In the rows, 128 means zero.
A state moves one step at a time under one of 8 hidden systems, and each row is a state written as 20 numbers. Each run below is a few steps of one system.
path 1, J673 (10 x 20):
[[ 61 166 105 133 112 131 123 147 153 118 140 132 143 151 106 171 139 160
  176 127]
 [153 102 153 150 137 104 145 131 117 114 158 114 180 103 191  94 126 103
  124 120]
 [109 139  86 132 135 129  97 134 165 120 142 134  58 153 108 119 103 166
   95 132]
 [145 134 192 130 146 119 128 165 108 138 107 157 150 100 147 155 156  98
  135 162]
 [124  99 120  99  98 128 143 128 125 152 148 103 105 173 104 108  94 153
  114  69]
 [130 185 111 167 134 137 124 163 126  93  95 136 165 111 133 176 123 113
  149 150]
 [162  85 160 131 130 140 133 101 152 176 152  78 120 137 140  76 121 141
  126 115]
 [ 76 153  94 127 120 158 115 135 131  83  70 158 120 117 114 148 130 142
   88 152]
 [188 120 151 117 130 133 160 115  99 186 154 127 110 108 149 100 152  87
  163 128]
 [ 66 133 112 114  85 112 112 100 148 113 101 127 119 140  88 159 116 185
  127 108]]
path 2, J372 (10 x 20):
[[127 138 157 124 127 127 104 126 201 124  28 149 140 107 126 137 164 174
  113 145]
 [162 114 121  70 117 147 113 138  52 140 131 117 107 108 102 143  96  74
   83 107]
 [ 84 156 108 177  99 150 162  88 125 148 119 107 105 181  75 143 130 171
  179 144]
 [181 107 140  97 144 139 132 103 152 134 100 107 213  88 156 102 173  96
  157 118]
 [ 81 111  75  99 120 144 102  93 120 121 197 113  68 111 128  96 106 137
   83 120]
 [118 132 166 175 141 112 176 107 111 132  89 184 118 136 136 124 184 133
  151 183]
 [165 101 134  56 117  59  92 129 152 147 142 135 133 120 120 140 128 132
  136  63]
 [ 61 166  88 168 118 132 125 130  69  74 157 130 142 125 118 178 105 111
  136 159]
 [203 101 165 175 173 104 135 125 163 158 142  93 152 173 122 103 133 133
  163 149]
 [ 71 129  78  62 139 159  88 171 188  86 136 144 155 121 139 120 143 131
   97 110]]
path 3, J148 (10 x 20):
[[183 110 132 198 127 103 116  61  93 110 110  57 137 128  95 136  70 136
  109 150]
 [133 146  88 114 153 182 102  94 202 146  66 113 131 151  67 137 172 160
  156 162]
 [ 96  97 113  65 147 194 142 110  80 139 181 114 164 101 136 100 177  63
  126 151]
 [ 80 122 108 148  83 113 198 104 125 142 172 160  77 163 163  59 129 166
  135  89]
 [173 140 174 101 113  51 117 137 156 151  93 188 108  59 187 134 166 133
  141 102]
 [132  90 151 111 122  53  59 115  85 108 155  99 112 128  74 190  64 140
   87 118]
 [150 156  83 192 163 114 141 108 121  85  64 137 165 193  58 183 148 126
  177 176]
 [135 107 106  79 187 194 111 162 191 147 183  85 207 157 122 108 168  92
  173 136]
 [ 12 139  90 147 121 180 158 143 121  77 193 149 124 108 193  74 134 130
   97 145]
 [188 116 195 161 129  98 186 167 138 168 116 184  65 127 208  45 131 138
   94 113]]
path 4, J745:
[[150 139 113  95  89 127 107 119 111 169 133  89  86 143  75 160  84 138
  132  87]
 [ 84 157 124 164  94 165 155  85 105 118  94 110 167 110 120 150 148 132
  165 155]
 [185  87  91  97 145 126 126  69 145 157 144  93 137 142 106  84 147 122
  150 108]
 [ 52 152  90 125 122 135  98 101 146 112 161 146  91  90 132 144 149 153
  137 162]
 [148  82 170 117 137 102 163  98  69 162 163 145 125 128 138 101 159  96
  137 135]
 [101 135 100 123 113  49 111 126 153  95 126 167 113 153 115 161 124 170
  141  96]
 [141 131 155 148 158 118 111 150  87 107 156 113 191  93 149 163 132  74
  142 161]
 [118  87 120 154 155 112 127 134 160 101 141 111 138 206 100 100 101 164
   99 119]
 [117 169 103 105 162 171 129 186 149 107 115 174 148 109 159 127 171  88
  134 157]
 [137 107 171 123 118 133 139 170 129 179 188 101  89 157 147  92  85 139
  107  93]]
path 5, J842:
[[ 99 158  89 132  97 174 145 104 157 131 116  99 157 124 130 119 141 145
  171 116]
 [102 121 129 114 112 170 124 103 126 132 129 108 124  69 160  93 128 119
   91 135]
 [121 133 133 144 122 138 134 108 112 149 113 150  52 124 121 113 132 142
  106 163]
 [133 127 153  99 119  99 129 106 115 150  86 163 119 115 107 156 167 135
  147 134]
 [135 113 110 101 103  93 124  91  88 136 154 114 132 132  96 148 119 121
  147  93]
 [126 121  87 155 152 121 130  86 114 100 158 113 161 135 117 128 142 111
  158 157]
 [122  81 145 113 167 143 116 119 155 125 161 106 151 138 136  92 151 124
  112 150]
 [ 89 117 136 118 148 120 135 171 127 117 162 168 101 153 143 113 133 131
   96 138]
 [155 143 155 139 124  87 158 162 146 150 124 170 116 140 157 124 143 133
  157 111]
 [145 139 130 128 106  73  97 142 150 120 122 122 140 116 133 161  97 154
  139  87]]
path 6, J877:
[[177  97 105 142 139  96 139 108  81 146 157 129  58 189  81 113  89 128
  103 119]
 [119 148 128 106 161 110  96 161 182 125 114 153 170 154  89 196 177 141
  192 148]
 [ 98  87 132 112 130 150 147 144  71  98 194  89 198 130 152 102 110  84
  110 107]
 [119 156  77 183 140 138 157 142 187 106 125 156  80 181 142  76 119 173
  123 134]
 [161 120 193  84 146 108 116 167 153 159 117 161 149  69 186 125 179 102
  130 133]
 [ 74 117 154 124  71 128 125 147  85 130 145 110  84 140 110 139  58 158
   68  96]
 [207 180 102 175 126  93 156 144 124 124  59 156 133 157 106 166 131 117
  183 123]
 [133 113 149  91 142 190  76 139 167 148 137  41 191  98 114 139 114 116
  123 133]
 [ 67 146  81 164 117 186 182 108  77  82  97 158 114 138 134  98 138 119
   91 159]
 [201 125 121 106 133 131 152 102 181 208 144 131  84 127 151  64 170 133
  175 111]]
path 7, J745:
[[ 92 133 140 121 132 145 123 135 162 146 179 110 146 114 150 123 147 138
  163 134]
 [121  97 137 131 127 108 146 106 127 116 138 145 119 112 165  74 135 135
   95 120]
 [156 148 130 135 139  82 113 142 121 130 120 170  83 121 125 153 126 128
  129 139]
 [113 116 177 123 122 112 112 149  98 129 124 110 160 130 110 176 111 128
  123 130]
 [136 125  92 143 133 139 146 130 121  87 107 113 175 165 111 119 111 121
  120 115]
 [141 152 101 125 158 172 118 153 176 142 147 116 133 140 127 122 142 121
  155 152]
 [ 89 111 156 108 114 164 136 138 142 153 150 124 108 114 157  83 134 142
  101 123]
 [149 141 125 136 103 108 156 122 110 136 102 172  77 117 152 105 129 130
  120 110]
 [157 145 164 134 104  85 103 130 123 149 107 117 119 107 110 186 112 137
  150 126]
 [116 111 130 142 117 129 115 105 100  93 101  86 183 128 100 153 106 127
  111 130]]
path 8, J592 (10 x 20):
[[142 140 148  94  94 133 115 204  93 162 152  96 112 165  85 175  63 119
  122  72]
 [134 191 113 195 129 130 136 176 135  70  72 124 203 132 136 183 114 117
  161 145]
 [166  90 143 132 159 186 103 120 175 139 130  30 186 132 128  83 102 126
  102 132]
 [ 60 157 111 138 100 208 141 114 137 112  55 137 101 103 132 104 137 160
   75 160]
 [200 123 161 111 101 148 190 112 115 208 101 132 102 104 169  69 158 105
  152 101]
 [105 152 127  98  58  73 103 103 170 153  89 137  86 111 105 170 113 199
  148  72]
 [180 133 128 167 125  65 113  63  68 103 128 113 164  59 143 169 126  88
  155 148]
 [131  98  78 148 159 126  99  55 151 129 147  76 109 193  38 133 121 164
  142 159]
 [ 56 110  94  96 154 167 146  91 106  90 140 166 181 104 143 109 214  90
  142 174]
 [110 104 117 121 110 147 184 132 119 182 230 126  62 172 157  41 112 133
  131  89]]
path 9, J877, 10 rows:
[[115 147 114 118 141 143  95 118 198 117  84 127 168  99 127 147 169 149
  147 148]
 [116 103 137 115 121 157 141 105  61 134 164 110 121  90 147  99 120  90
   90 140]
 [125 141 109 156 117 114 145 105 157 150 107 148  67 173 103 116 132 178
  145 131]
 [151 120 145  78 130  89 104 122 124 133 129 140 173  78 142 158 167 101
  155 117]
 [ 85 116 118 160 117 134 114 113  90 112 177  85 111 147 103 135  68 147
  101 131]
 [178 138 104 162 167 108 154 124 149 110  85 165 145 169 120 123 164 123
  163 153]
 [105  95 142  63 150 161  85 149 152 147 177  93 149 108 136 118 136 112
  109 126]
 [ 68 149 117 168 105 126 178 136  85 101 129 174  98 149 148 120 123 138
  119 136]
 [210 117 141 119 133  89 133 135 176 168 129 126 128 137 146 103 134 135
  160  91]
 [ 64 140 151 111 114 129  75 154 129  93 118 121 145  85 124 182 106 148
   94 141]]
path 10, J41:
[[171 132 174 111 146 105  64 151 160 154 138 103 128  65 154 155 118 120
  125 138]
 [ 98 116 132 144 122 144 109 123  70  99 110  97 131 159  59 170  80 128
   84 148]
 [175 160  77 129 148 167 158 129 146 130  71 136 173 160 106 122 171 106
  177 134]
 [ 59 111 123  78 107 158 110 115 181 139 177  98 154  99 150 100 144 153
  138  97]
 [102 123 142 187 101 137 187 108  79 119 130 144  88 125 171  74 113 137
   89 144]
 [217 141 147 113 131  91 123 135 159 193 110 154  59 128 127 122 134 138
  146 110]
 [ 96 139 154 101 110  90  63 119  88 111 127 118 136  67 103 216 109 120
  116 142]
 [168 123  83 172 143 135 158 107  74  98 127  91 180 190  73 141 107  92
  159 136]
 [107 137  68 101 155 144 111 110 232 109 116 136 170 142 124 104 186 158
  162 130]
 [ 54  80 162 102 131 168 148 121 105 130 196 125 136  95 188  65 151 113
   86 144]]
path 11, J673:
[[131 159 109 134 143 131 107 119 128 139 136 114 152 131  94 183 147 116
  193 158]
 [ 98  80 153 135 132 131 144  99 132 122 155  88 183 146 134  95 135 142
  125 123]
 [108 149  56 129 150 149 127 135 146  85 133 159 117 133 142  99 137 119
  109 142]
 [122 135 165 120 136 114 129 133 137 172 166 153  93  97 160 123 165 126
  154 147]
 [ 96 104 143 110  94  80 133 130 102 107 119 155 115 143 121 138 110 156
   94  91]
 [193 149 107 138 149 100 117 158 106 119 137 129 138 140 112 164 105  93
  151 123]
 [113 112 164 140 140 143 106 137 168 153 144  71 152 163 100 141 110 156
  143 137]
 [110 120 120 141 144 180 148 159 129  88 102 121 174 135 153  91 125 111
   84 140]
 [144 160 103 117 124 173 145 138 157 170 143 141  69 119 156  88 144 132
  144 127]
 [ 93 139 173 124  75 102 125 119 121 137  89 157 107  78 150 151 138 159
  122 120]]
path 12, J41:
[[143 140 114 176 164 205 141 121  93 154 138  91  84 173  75 120 113 106
  122 201]
 [121 113 160  75 108 133 142 117 181 162  42 149 161 135 109 124 188 163
  150 103]
 [ 98 134  85  84  85 146 131 126  79 110 178 119 126  69 171 107 103  94
  105  80]
 [134 158 135 218 114 117 163  99 122 162 143 120  65 164 116 126 111 164
  173 158]
 [183  95 163  98 142  73  92 102 166 125  73 132 162  78 143 131 153 134
  112 122]
 [ 98 121  72 100 135 147  93 115  68 106 183 109 104 129  82 150  95  95
   96 137]
 [120 142 133 169 141 135 183 108 131 141 100 150 153 183 102 133 184 136
  200 163]
 [127  92 119  65 124  95 112 136 179 115 153 134 167 102 177  86 145 136
  114  64]
 [ 74 150 117 172 132 141 131 144  85 114 190 146  62 123 144 122 102 125
   97 171]
 [197 122 197 154 146  96 151 151 140 173  83 142 127 165 114 137 146 134
  157 138]]
path 13, J148, 10 rows:
[[134 133 103  88 116 160 130 116 102 170 157 110 108 138  93 136 134 105
  159 119]
 [ 87 132 132 147  97 119 160  91 115 128 138 126 153 116 141 126 149 141
  170 118]
 [162 101 116 112 131  97 124  95 162 128 135 129 134 112 153  83 139 134
  124 106]
 [103 128 123 116 135 105  91 113 125 127 144 152  81 111 115 150 137 137
  116 155]
 [140  98 156 130 143 100 148 124  93 126 116 146 144 162 106 138 144 120
  134 138]
 [129 145  89 107 131 117 120 153 156 119 143 134 143 159 118 141 125 131
  158  96]
 [112 140 129 156 149 127 120 138 120 111 166 119 155 107 150 139 133 108
  146 161]
 [120 105 139 143 141 132 136 144 155 116 123 125 130 162 135  93 120 153
   98 126]
 [141 160 114 112 132 143 124 167 129 126 108 163 103 107 141 131 130 111
  113 131]
 [126 124 170 142 112 127 135 149  97 151 148 102 121 140 117 142  96 127
  125 125]]
path 14, J372:
[[135  95 142 168 136 139 116  93 104  98 144  81 127  88 156  86  78 125
   53 152]
 [151 145  98 137 152 134 125 118 167 135  70 175  59 160  95 120 153 156
  115 165]
 [124 118 174  54 118 142 122 156  92 171 117 138 149 107 107 165 164  96
  146 117]
 [ 97 113 102 151  83 115 156  90  86 115 154  97 135 162 111 115  83 146
  131  84]
 [168 166  99 169 145 129 135 102 167 123 108 133 153  96 156 119 162 119
  179 159]
 [113  82 157  77 146 125  70 121 141 141 171 102 118  95 125 123 128 128
   85 140]
 [ 96 122 108 155 132 126 171 120  85  93 110 178 114 176 110 119 140 127
  104 146]
 [183 144 145 109 127 101 138 145 153 181 139 142 127 130 140 133 154 125
  194 103]
 [ 57 129 127 118 101 124  97 136 119  89 157 100 165  99 139 157  95 142
  108 117]
 [183 127 115 197 159 119 155 120 109 114 123 124 116 158 128 103 113 113
  120 160]]
path 15, J592, 10 rows:
[[ 87 175 126 184  95 164 131 116 123 135 165  60 153  96 142 154 101 139
  181 145]
 [138  90 132 178 134 122 164  78 164  99  82 121 158 151 148  60 141 165
  102 133]
 [137 126  97  52 133 156  90 105 159 154 125 142  76  72 142  94 157 122
   92 129]
 [102 149 179 150  85 112 156 112  70 179 139 149  70 117 120 161 129 138
  157 145]
 [181 109 109 121 123  48 142 107 126 110 106 145 166 168 109 137 131 129
  158  74]
 [109 143  78 109 152 129  55 114 150 102 182  91 144  89 118 169 123 114
  147 151]
 [ 86 102 154 194 153 150 160 106  91 116 157 113 135 162 121 109 132 130
  120 188]
 [135  97  87  75 149 146 158 152 163 127 118 173 121 175 135  67 165 125
  106  96]
 [ 91 166 157  92 106 137 114 187 132 164 174 154  88  78 173 144 131 119
  139 120]
 [154 123 188 188 106  60 151 155  99 123 110 135 123 155 133 149  80 149
  122 108]]
path 16, J842 (10 x 20):
[[128 159  94 129 129 124  85 173  82 100 155 124  85 122 105 174  65 102
   90 131]
 [162 147 157 195 139 152 173 124 129 152  77 105 167 167 109 137 149 123
  187 164]
 [ 89  99 105  52 110 155 102 124 179 114 107 106 161 127 116 105 129 154
   93  79]
 [106 171 105 145 121 174 150 160  70 135 179 140  85 100 158 120 116  83
  126 153]
 [134 125 172 174 110 110 155  84 177 161  76 137 104 134 136 102 151 194
  145 146]
 [135 118 113  46 114 101  76 130 113 109  99 154 121  78 119 159 132 109
   87 100]
 [149 150 123 181 121 130 150 109  58 160 170  97 101 158  86 160  99 103
  175 145]
 [106  99 111 132 143 128 132  72 174  92  84 117 202 139 113 114 174 156
  147 141]
 [124  93 115  57 151 165 103 150 115 141 197 113 116 107 144  94 125  87
   85 117]
 [ 79 150 148 206 131 118 169 138 121 132 157 168  77 162 145 121 139 155
  149 174]]

Which system made each run below?
path 17:
[[132 136 138  98 116 178 109 150 126 154 121  97 107 110 115 129 101 123
   97 120]
 [127 165 145 166  98 145 165 133 113 137  71 135 132 130 128 142 128 137
  148 133]]

J592
path 18 (2 x 20):
[[185 168  58 164 107  84 150 104 127 106  92 149 125 143 116 138 114 133
  170  95]
 [149 111 154 126 148 111  61  88 162 148 141  70 156  85 107 161 133 138
  148 159]]

J673
path 19, 2 rows:
[[114 138 189 134 144 150 117 185 180 187 153 106 121 173 107 152 136 159
  174 144]
 [ 98 107 147 119 100 114 140 151  93  63  88 138 193 109 157 129 110 120
   75  89]]

J592
path 20:
[[ 95 158 160 113 110 200 134 209 105 132 135 104 166  98 162 139 108  91
  109 124]
 [137 149 130 193  81 162 170 139 116 129 114  88 110 128 155  88  60 147
   96 103]]

J148
path 21, 2 rows:
[[123  94 220 162  96 108 115 120 142 148 122  77 118  94 164 107  75 179
   75 112]
 [186 150  92 135 121 112 117 104 114  97  17 166  88 109 103 138 115 129
   76 137]]

J592
path 22, 2 rows:
[[104 109 117 104 115 151 152 120  57 130 146 133 112 148 103 123 122 105
  103 123]
 [134 164  92 142 127 129 160 156 148 130 137 157 124 161 139 123 146 127
  178 113]]

J592
path 23 (2 x 20):
[[122  93  84  94 161 173 146  94  99 124 119 147 110 170  81  91 160 107
   94 156]
 [ 91 158 108  93 123 149 148 132 130 147 147 167 143 118 135 144 198 107
  198 134]]

J673
path 24 (2 x 20):
[[112 200  98 160 130 152 121 167 140 146 124 170  17 157  96 158 116 153
  135 167]
 [144 109 237 110 118 126 139 165 116 161  71 106 203 126 119 165 144 120
  146 123]]

J372
path 25 (2 x 20):
[[127 164  54 160  95 100 121 117 199  88  94 122 120 152 129 119  84 191
  134  71]
 [165 168 142 118 146 176  83 163 118 130 119  94 173  40 158 163 127  66
  133 162]]

J842
path 26:
[[131  99 192 186 123  82 146 108  87 124 176  69 203 131 140 147 105 120
  173 127]
 [138 103  77 145 175  96 108 106 192  51  93 137 180 159 119 111 146 155
  108 135]]

J745
path 27, 2 rows:
[[131 104 114 134 146 109 137 138 154  80  90 137 186 173 115 120 132 145
  114 113]
 [154 159  94 104 147 163 126 174 125 150 177 134 106 121 143 118 125  81
  146 122]]

J372
path 28, 2 rows:
[[125 103 116  95 119 133 130 144 106 112 129 128 128 142 123 108  99 123
   76  98]
 [143 177 111 165 119 130 145 139 118 146 119 144  89 132 125 147 119 124
  163 140]]

J148
path 29 (2 x 20):
[[123 120 104 131 119 163 113  70 140 126 135  91 124  63 155  85 127 124
  106 145]
 [119 124 138 146 112 130 158  76 126 163 104 146  61 134 120 103 154 161
  127 151]]

J592
path 30:
[[131 143 124 114 150 119  99 175 136 104  84 182  78 133 111 153 121 135
   72 150]
 [172 124 185  99 125 134 137 176  93 193 139 117 125 138 117 148 130  94
  150 113]]

J673
path 31, 2 rows:
[[182 116 149 112 135  69 124 124  90 128 134 146 144  99 138 149 138  95
  139 117]
 [117 133  82 131 141  97  89 125 125 103 166 117 123 163  80 172 103 133
  142 134]]

J41
path 32, 2 rows:
[[138 108 120 157 148  87  99  91 131 139 199  86 108 157  92 143  99 147
  152 136]
 [119 101 137 145 180 115 126 138 122  71 118 140 203 143 127 138 157 103
  119 166]]

J842
path 33 (2 x 20):
[[173 174  91 140 139 149 113 120 127 143 132 108 125  99 122 151 132  94
  175 153]
 [ 89  96 148 125 118 123 112  80 145 131 127  82 163 142  95 137 130 167
  135 127]]

J41
path 34, 2 rows:
[[127 140 134 156 105 137 127 111 118 149 105 105  85 146  89 145  99 158
  121 135]
 [153 135 131 108 122 149 136 111 120 142  76 118 167 115 109 144 155 110
  155 130]]

J148
path 35, 2 rows:
[[123 107 143 132  88  91 148 122 131 169 160 109  89 177 112 109  90 175
  139  69]
 [134 160  98 128 137  67 103 132 141  69  97 183 154  81 154 162 153 117
  133 135]]

J592
path 36 (2 x 20):
[[116 131 127 106 112 149 162 122 148 142 117 140 154 111 161  97 169 128
  153 107]
 [130 116 121 108 111 104 120 108 117 136 171 126  96  94 156 103 118 126
  109 105]]

J148
